In the data rows, the value 128 means zero.
Here is a table of points, one per row:
[155  56 108 130 184 160 105  41 108 148 149 162 104 126 139 125 158  44
 103 120 151 187 136 118 110  78 136 143 188 164 122 107 119 199 138  94
 128 161 140  70 105 162 102  79  70  95 120 188 142 127 162  77 149 161
 140 168 118 118 140 130 114 172  57 161]
[164  75 150 147  63 121  89  77 148 127 179 119 255 119 138 167 122 160
 182  82  96  84 109 158 116 114 134 235 130  92 108 165  97 186  87 118
 186 196 131 240 159 106 125 114  86 143  77 194 106 123 117  43 123  94
  99 115 112 136  66 112 234  24 138 164]
[120  92  70  47 109 147  78 122  96 118  84 110 126 188 130  89 119 117
  95  94 147 181 104 127 161 187 212  90  81 107 237 139 109 130 140 110
  93 137 187 156 158 203 151 141 129 117 112 187  73  51  83 183 173 109
 128 192 115  93 158 134 139 155 125 184]
[ 26 148 126  74 174  60 118 169 135 179 179 121 184 150 121 125 122 111
 132 126  72  36 218 118  88 157 152  12 119 115 141 129 128 131  81 152
 177 127 134 112 146 119  78 120 218 114  80 174  93  38 112 167 131 156
 131  64 139 187 156 108 111 199 179 133]
[187  84  86 115 128 123  20 105 172 115 122 125 165  98 126 112 131  97
  93 109 141 179 115  78 121  87 108  92 155 165  87 142 129 161 224  94
 139 160 128 155 166 112 115 122 131 132 113  91 185 170  96 170 134 165
  97 203 176 152 135 125  36 102 128 103]
[ 28 120 143  74 152  97 209 105 142 164  90 142  68 137  34 142 141 124
  75  63  91 142 156 160 133  97  63 241 141 156 126 222 119 171 141 146
  61 120 154 142 174 120 153 140 138 127 208  78 129 144 183  66 175 133
  67 127 135 142 103 136  73  51 169 185]
[ 91 144 129 239 110 112  43 111 118 223 167 125  88 116 167 156  88 118
 124 151 127 146  99  95 116 153 119 172  79  91 216 211 149 129  92 151
 103 137 122 162 173 108 134 144  91 124 228 106 115  72 166 200  62 146
 107   0  88 123  97 133  82 205 138 108]
[164 209 141 189 157 135 175 117  86  78 126 123  95 125 122  84 130 157
 137 161 126  32 143 119 131 188 118 155   0 149 198 124 170 221 146 109
 128 134  67 114 113 122  72 137 118 161  62 126  75 178 120 123 187 156
  94  98 151  70 150 101 128 151 180 136]
[ 89 180 101 140 110 113 101 151 189  99 124 144  69  97 142 122 133 162
 154 127 103  89  84 156 104 186 250 200 168 134 138 163  14 103 134 101
 139 133 147 142 101 104  30 147 149 171 169  51  65 129 119  29 140  90
 157  82 158 118 169 159 145 250 121  87]
[123  92  63  10  81 123 118  96 174 157 182  98  60  83 136 147 137 103
 154 205 171  60 109 140 154 197  68 188  68 128 196 165 136  40 120 159
 145 201 108  39  59 109 112  91 140 145 103 146 160 194 126 147  81 118
 127 255 114 150 117 127 158 156 135 156]
[148 155 151 145 185  93  72 174 121 149 131 127 156  43 157  97 108  34
 169 152 146 171  97 175  90 107 153 120 116 147  78  77 155 127  84 157
  99  91 146 119 163 135 149 165 126 170 134 143 164 139 139 114 165  95
 132 180 107  96 167 144  88  30 121 111]
[118 102 112 127  97 178  73 148 116 178 117 215 107 176 139  84 156  59
 140 105 161 211 184 156 137 135 109  95 143 184 150  92 137 115 135 105
 130  94  54 172 103  96 172 139 199 105 134  93 224 172 125  79 126  89
  65 125 123 132 122 129 156  81 109 105]
[114 126 175 172 146 160 255 160 144 201 158 100 186 171 188 153  94 160
 126  97 127 111 169 133 128 115 118 142 106  90 133  63  83 134 106 113
 111 157 163 198  72  98 109 111  96 110 106  13 116 120  97 199  69 137
 111 214  97  68 185  72  53 203 179 170]
[166 172 198 112 136 163  89  47 160 124 115 137 127 143 148 156  71 159
 181 159 139 138 255  58 169 190  90 105 129  64 123 201 114  85  56  72
  88 101 105  79 161 173 117 113 180 155 152 122   0 194 113  91  80 168
 140  85 135 113  94 145  86  75 118 136]
[134  91 118 198  36  76 130 124 107 138 131 158  61 167  83 163  96 165
  91 191 109 106 189  82 108 171 164 121 158 155  30  77  50 185 128 124
 125 152 188  47 134 130 232 161 153 133 132 135 215 152 182 110 139 151
 131 133 129 108 102 108 114  70 155  89]
[243 142  64  62 127 169 128 122 128 181  91 133 177 121  80 126 145 109
  44 130 105 143 155 132 151 236  94 143 188 105 138 109 137 105 199 192
 144 131 138 142  74 116  93 154  71 147  89 148 128  62 137 138 154 112
 118 113 125 128  56 164 104 132  66  85]
[157 108  55 119 102 114 252 153 138  52 105 143 139 153 187 106 172 162
 185 111  82 179  60 117 108 232 122 153 134 166  67 228 102 189 110 157
 145  75  50 106 103 110 180  91 135  57 166 133  81  82 126 163  75 154
 157 130  94 162 185 131 126  77 145 148]
[167 165 125  98 164 158 107 117 189 169 112  79  55 165 152 145 152 171
 126 112 118 117  61 145 139 104 177  69 112  73 189  47 175 140 109 103
 155 146  96 124 113 136 157 148 108 104 142 153 139  25 102 119 166 141
 133 185 194 134  60 109  99  81  91  99]
[153 168 152 206  95 124  36 142 132 173  56 123 151  89 114 130 160  93
 120  62 145 173  97 139 155  54  96 134 118 143  78  83 166 152  96 181
 146 108 120  45 104 145 160 128 127 163  94 123 142 131 131  92 124 110
 153 194 129 164 150 119 146 143 127 124]
[149 145 179  76 142 119 153  52  87  86 117 124 125  74  68 141 142 239
 103 181 117 156 105 104 154 131 165  53  73 143  90 116 155  89  54 148
 156 126 127 219 139 140  70  98 187 145 148  73 136  89 228 175  61 161
 107 105 111 130 202  88 206 158 101 124]
[176 133 145 118  59 121 137 172 137 114 123 116 127  86 165 135 153  90
  96 159 119  24 176 139 138  59 178 102 178 230 121 187 169  77  78 176
 106 109 110 153 123 102 177  73  83  24 147  88 134  93  89 141 231 172
 145 152 131  74 110 142 214 140 109 131]
[ 75 157 111  71 117 184  75  86 131 123 123 100 163 109 116  75 113  77
 165 161 170 178  98 143 143  75 100 147 168  90 100  47 161 180 195 126
 112 123 117  93 122 136 153 111 133 123 121 152 135  44 124 122 138 161
 180 158 167  89  93 135 144 143 140 125]
[ 88 162 161 146 216 112 136 151  79 111 150 153  74 193 157  92  86 195
  99 124 117 104 132 141 105 143  66 154 138 100 119 153 100 145  99  92
 183 124 149 111 215 123 134  80 119 121  89  42  94 175 157 211 164  56
 155 166  73 162 109 160 211 132 153  43]
[138 116 128 145 146  80 185 255  58  10 173 148  90  75  88 164 139 136
 159 142 126 182 202 109 166  74 147 139 115  54 107 191 220 190 117  88
 134 129 169 125 118 141 152 146 164 129 154 143 157 125  47  91  35 100
  45 132 110 149  51 157 127 252 114 134]
[ 85 100 140 206 112 204 193 204 120 127 160 109 161  62  64 136 119 118
 112  92 155 110  90 152 126 116 210  58 200  77 255 181 103 133 177 176
 152 124 122 106 130  91  93 153 147  69  94  90  93 195 159 165 101 118
 132 117 138 152 133  93 126   7  86 143]
[129 114  76 157 123 137 130  28 125 117 124 126 158 113 113 105 125  79
 191 116 194 127 109 128 132  73 142 108 123 113  87  55 176 108 142 157
 154  81 119  97 130 154 172 163 101 158 131 106 151 108 123 101 176 104
 148 196 126 162  93 165  92 142 105 137]
[ 72 136 162 147 162  72 109 155 102 121 114 108 128  88 120 130 100 221
 161  92  63 141 116  90 121 151 122  92 154 192 162  47 174  99 211 140
 169 113 165 186  47  54 186  73  84 139 151 181  99 255 141  93 140 149
 155  90  81 125 138 154 140 132 135 140]
[106 157 170 106 137 128 213 121 147 128 115 171 186 184 147 145 172 143
  52 204 173  41  36  78 134 157  63 109 103 120 155 122 184 140 123 119
 129 143 158 188 132 164 117  99 151 144 136  87  99  92  64  65 100  98
 227  55 109 129 193  94  84 118 130  88]
[126 122 152 162 107 157 139 172 140 177 124 131 151  99 103  45 153 183
 152 178 128 143  89 168 152  38 129  96 149 166  74 122  87 114  44 131
 106  88  87 118 141 135  87 163  89 167 129 201 201 177 138 151 167 110
 117 132  68 128  93 144  75 102 164  85]
[146  69 122  50 137 159 139 185  85 140 151 138 150 220 155 255  94  73
 128 111 141 120 116 179  85  32 112 104  46 171   0 115  60 125 197 114
  73  90 122 114 139 131 107 173 130 141 207 138  63 205 186 121  95 108
  99  78 160 144  92 127 184 164 147 148]
[105 135 148 145 124 170 103 139 134   0  83 140 140 186 135 178 152  92
 168 141  44 112 147 147  73 170  79  94 159 107 234 114 109  54 180  76
  83 173 157 120 134 151  85 122  34 167 137 165 149  22 115 149 108 143
 147 147 152 158 158 106 123 173 102 143]
[134  88 107  30 130 166  98  98 131  84 112 107  79 130 146 111 122 150
 111  91 145  82 110 168 134 119 130 181 160 101 164  78 173  59 132 130
 117 140  90 134 113 165 214 175 123 111  30 165 122  73 150 164  90 154
 135 110 195 118 217 171  71 152 124 134]
[104 115 165 222 199 108 164 111 141  99 114  47 123 145 157  95 117 147
 106  90 172 115 155 143 151 122 139 142 109 151  33 218 121  64 140 116
 122 126 131 117 128  69 107 143 205 165 145 202 211 146  94 162 157  87
 148  38 112  93 150  88 190 105 118  81]
[173 174 121 166  88   9 179 128 130 156 151 147 121 122 114 113 129 102
 120 115 131 233 111  58 117 103  88 161 169 107 104  61  73  70 138 126
 114 104 151 108 163 192  55 137 139  75 110 115 199 211 101 129 138 147
 123  38 183 147 107 141 172  76 143 216]
Along one direction, these points spread out more than along any other. Take the direction at right angles to it along which they spread out most. Then take the direction at right angles to both along which they spread out most. Go by this last direction. Where along it does each point below lie, from 0 to 99? The average is 50, and the first point in the table lies past the average. One standard deviation of the points above along it is 16.
[149 145 179  76 142 119 153  52  87  86 117 124 125  74  68 141 142 239
 103 181 117 156 105 104 154 131 165  53  73 143  90 116 155  89  54 148
 156 126 127 219 139 140  70  98 187 145 148  73 136  89 228 175  61 161
 107 105 111 130 202  88 206 158 101 124] 33
[ 75 157 111  71 117 184  75  86 131 123 123 100 163 109 116  75 113  77
 165 161 170 178  98 143 143  75 100 147 168  90 100  47 161 180 195 126
 112 123 117  93 122 136 153 111 133 123 121 152 135  44 124 122 138 161
 180 158 167  89  93 135 144 143 140 125] 52
[ 88 162 161 146 216 112 136 151  79 111 150 153  74 193 157  92  86 195
  99 124 117 104 132 141 105 143  66 154 138 100 119 153 100 145  99  92
 183 124 149 111 215 123 134  80 119 121  89  42  94 175 157 211 164  56
 155 166  73 162 109 160 211 132 153  43] 41
[134  91 118 198  36  76 130 124 107 138 131 158  61 167  83 163  96 165
  91 191 109 106 189  82 108 171 164 121 158 155  30  77  50 185 128 124
 125 152 188  47 134 130 232 161 153 133 132 135 215 152 182 110 139 151
 131 133 129 108 102 108 114  70 155  89] 55
[118 102 112 127  97 178  73 148 116 178 117 215 107 176 139  84 156  59
 140 105 161 211 184 156 137 135 109  95 143 184 150  92 137 115 135 105
 130  94  54 172 103  96 172 139 199 105 134  93 224 172 125  79 126  89
  65 125 123 132 122 129 156  81 109 105] 52
[120  92  70  47 109 147  78 122  96 118  84 110 126 188 130  89 119 117
  95  94 147 181 104 127 161 187 212  90  81 107 237 139 109 130 140 110
  93 137 187 156 158 203 151 141 129 117 112 187  73  51  83 183 173 109
 128 192 115  93 158 134 139 155 125 184] 60
[146  69 122  50 137 159 139 185  85 140 151 138 150 220 155 255  94  73
 128 111 141 120 116 179  85  32 112 104  46 171   0 115  60 125 197 114
  73  90 122 114 139 131 107 173 130 141 207 138  63 205 186 121  95 108
  99  78 160 144  92 127 184 164 147 148] 88
[ 72 136 162 147 162  72 109 155 102 121 114 108 128  88 120 130 100 221
 161  92  63 141 116  90 121 151 122  92 154 192 162  47 174  99 211 140
 169 113 165 186  47  54 186  73  84 139 151 181  99 255 141  93 140 149
 155  90  81 125 138 154 140 132 135 140] 32
[134  88 107  30 130 166  98  98 131  84 112 107  79 130 146 111 122 150
 111  91 145  82 110 168 134 119 130 181 160 101 164  78 173  59 132 130
 117 140  90 134 113 165 214 175 123 111  30 165 122  73 150 164  90 154
 135 110 195 118 217 171  71 152 124 134] 53
[ 26 148 126  74 174  60 118 169 135 179 179 121 184 150 121 125 122 111
 132 126  72  36 218 118  88 157 152  12 119 115 141 129 128 131  81 152
 177 127 134 112 146 119  78 120 218 114  80 174  93  38 112 167 131 156
 131  64 139 187 156 108 111 199 179 133] 42
[ 89 180 101 140 110 113 101 151 189  99 124 144  69  97 142 122 133 162
 154 127 103  89  84 156 104 186 250 200 168 134 138 163  14 103 134 101
 139 133 147 142 101 104  30 147 149 171 169  51  65 129 119  29 140  90
 157  82 158 118 169 159 145 250 121  87] 57
[ 91 144 129 239 110 112  43 111 118 223 167 125  88 116 167 156  88 118
 124 151 127 146  99  95 116 153 119 172  79  91 216 211 149 129  92 151
 103 137 122 162 173 108 134 144  91 124 228 106 115  72 166 200  62 146
 107   0  88 123  97 133  82 205 138 108] 60
